128 stands for zero in the data rows.
Each group lies on its own hidden line, plane or larger flat surface, and a surface may be shifted away from zero.
The rows in order, each followed by its group:
[165 106 194 141 150 187 107 153 152  90 101 107] dl
[102 101 117  88 101 153  75 148  78 125 101 166] bg
[164 103 188 142 147 185 107 150 148  92 104 109] dl
[114 205 183 128 144 144  92 172  94 148 146  82] zh
[181  92 109 160 140  59 108  97 143 118 107 161] rt
[181  94 111 159 141  60 109  95 141 116 109 162] rt
[156 112 169 170 123 159  68 114 144 140  98 105] jd
[140  81 151 132 136 137  91 127  89 122 185 183] dl
[127  88 130 143 118 110 180 115 168 130  59 145] zh
[108 100 120  84 103 154  74 150  80 125  95 163] bg
[178  93 108 158 139  60 105  97 138 119 108 160] rt
[115 101 129  84 106 156  74 150  80 118  91 161] bg
[190 135 170 136 154 142 157 122 171 111 129  78] bg
[134 100 147 166 162 157 110 153 166 138  54 133] zh
[116 182 114 156 126 118 177 125 160 150  78  86] dl
[100 184  66  93 160  90 175 160 115 153 125 138] jd
[ 95 175  90 154 118  82 171 107 131 171 125 125] dl
[ 89 189  50 107 166  75 135 159 107 156 133 142] jd
[ 89 192  52 105 167  78 136 162 106 156 131 140] jd
[163  95 190 138 148 186  97 152 137  88 115 121] dl
[105 157  87 163 152  92  21 138 109 152 127 130] jd
[ 96 149  90 145 116  76 152 104 107 170 160 157] dl
[122  95 132 132 103 102 196 106 160 130  73 145] zh
[110 213 184 114 130 127 105 166  88 148 158  79] zh
[159 108 172 164 124 162  80 114 148 136  98 104] jd
[125 138 120 174 140 118  14 128 122 146 117 120] jd
[115 204 185 129 148 144  84 175  98 152 142  84] zh
[139 158 123 169 151  93 181 107 170 144 165 100] bg
[ 87 189  50 109 165  74 126 162 104 158 130 142] jd
[ 80 109  98 101 100 135  84 140  78 137 112 176] bg
[155 155 139 164 153 105 180 109 177 134 161  89] bg
[111 213 187 120 136 134  98 166  91 145 152  84] zh
[128 135 164 163 170 169  76 171 147 145  77 115] zh
[180  93 111 160 139  60 108  98 142 119 106 162] rt
[112 179 159  95  80  79 192 117 103 138 149 103] zh
[104 185 103 157 121  96 177 114 152 160 102 102] dl
[143  79 160 132 138 144  86 132  94 117 181 180] dl
[ 97 175  94 152 116  85 173 110 136 168 116 116] dl
[137  81 149 130 134 132  88 126  87 126 188 185] dl
[192 133 174 133 150 147 152 126 169 112 127  81] bg
[179  92 108 159 142  60 109  98 143 120 109 161] rt
[180  94 113 157 138  61 109  99 142 119 108 162] rt
[128  84 132 153 130 125 158 124 174 136  48 145] zh
[163 109 176 148 119 170 121 118 158 139  94 101] jd
[178  95 110 156 138  61 108 100 141 120 108 159] rt
[125 147 168 162 171 170  71 176 140 146  84 109] zh
[ 88 184  52 129 161  71  78 156 101 157 136 138] jd
[132  91 139 164 147 144 131 142 172 137  51 142] zh
[116 147 145 104  78  76 212 105 124 132 123 123] zh
[ 99 181  93 154 119  85 176 111 138 166 112 118] dl
[180  93 113 160 140  62 109  97 141 118 109 160] rt
[180 142 164 152 155 130 169 118 177 121 144  77] bg
[ 63 125  81 125 110 107 109 129  90 152 137 173] bg
[134 125 131 178 135 132  20 120 130 145 111 114] jd
[145  76 164 133 139 150  82 132  96 114 180 177] dl
[ 83 164 141  83 126 178 154 167 117 131 145  93] rt
[178  92 111 162 141  59 109  97 143 118 108 162] rt
[ 66 140  77 141 118  91 132 119 110 156 152 162] bg
[164 105 191 140 149 188 107 152 149  92 102 107] dl
[ 83 164 139  85 126 177 156 165 117 132 145  96] rt
[119 170  93  89 151 112 209 149 128 148 116 129] jd
[ 99 179  97 154 118  90 175 113 140 166 110 113] dl
[126  92 133 133 131 118  98 119  87 136 192 188] dl
[154 114 163 172 126 150  52 114 142 140 102 103] jd
[120 169  93  88 152 115 209 153 131 147 113 125] jd
[ 83 161 141  84 125 179 152 166 117 134 146  95] rt
[110 178 158  95  77  80 198 115 107 136 145 104] zh
[160 120 189 142 146 185 118 153 157  96  92  95] dl
[ 67 117  89 111 105 116  97 137  84 146 126 178] bg
[102 129  96 143 118  82 134 105  95 164 181 178] dl
[ 88 180  58 137 165  76  61 152 103 153 133 138] jd
[ 98 186  62  96 161  86 173 160 113 152 127 135] jd
[127 138 165 166 172 167  75 171 147 144  79 117] zh
[121 171 176 151 168 164  71 180 119 149 108  99] zh
[122 161 171 159 171 167  69 182 126 148 101 102] zh
[165 114 177 141 122 168 131 121 156 137  94 102] jd
[ 89 189  52 110 165  74 122 163 102 154 131 140] jd
[ 98 176  93 152 116  81 171 108 134 171 123 124] dl
[162 124 164 119 128 162 178 125 154 142  94 107] jd
[111 216 183 110 120 120 118 154  83 148 160  81] zh
[167 110 175 154 120 166 109 115 154 138  93 104] jd
[119 119 135 112  86  83 212 102 142 128 100 135] zh
[ 78 152  86 160 131  81 157 112 134 158 169 141] bg
[135  95 144 166 154 151 117 148 169 139  51 138] zh
[ 79 166 141  84 130 178 152 166 119 132 146  96] rt
[162 117 167 126 125 166 166 124 155 137  96 103] jd
[154 113 163 172 123 155  61 114 146 140 101 105] jd
[126 131 160 165 172 167  79 170 147 143  75 117] zh
[122 174 177 148 164 162  69 177 119 151 112  95] zh
[126  86 130 147 120 117 172 118 169 134  59 147] zh
[ 86 189  52 124 164  74  88 157 100 155 133 137] jd
[182 141 162 148 155 131 170 118 177 120 143  78] bg
[108 182 108 156 124 105 178 120 158 157  91  95] dl
[107 202 170  96  91  92 167 132  90 139 161  92] zh
How many dimensions does the flat surface of each group have? Groups go in the order their names first appear in the answers above:
2 2 2 1 2
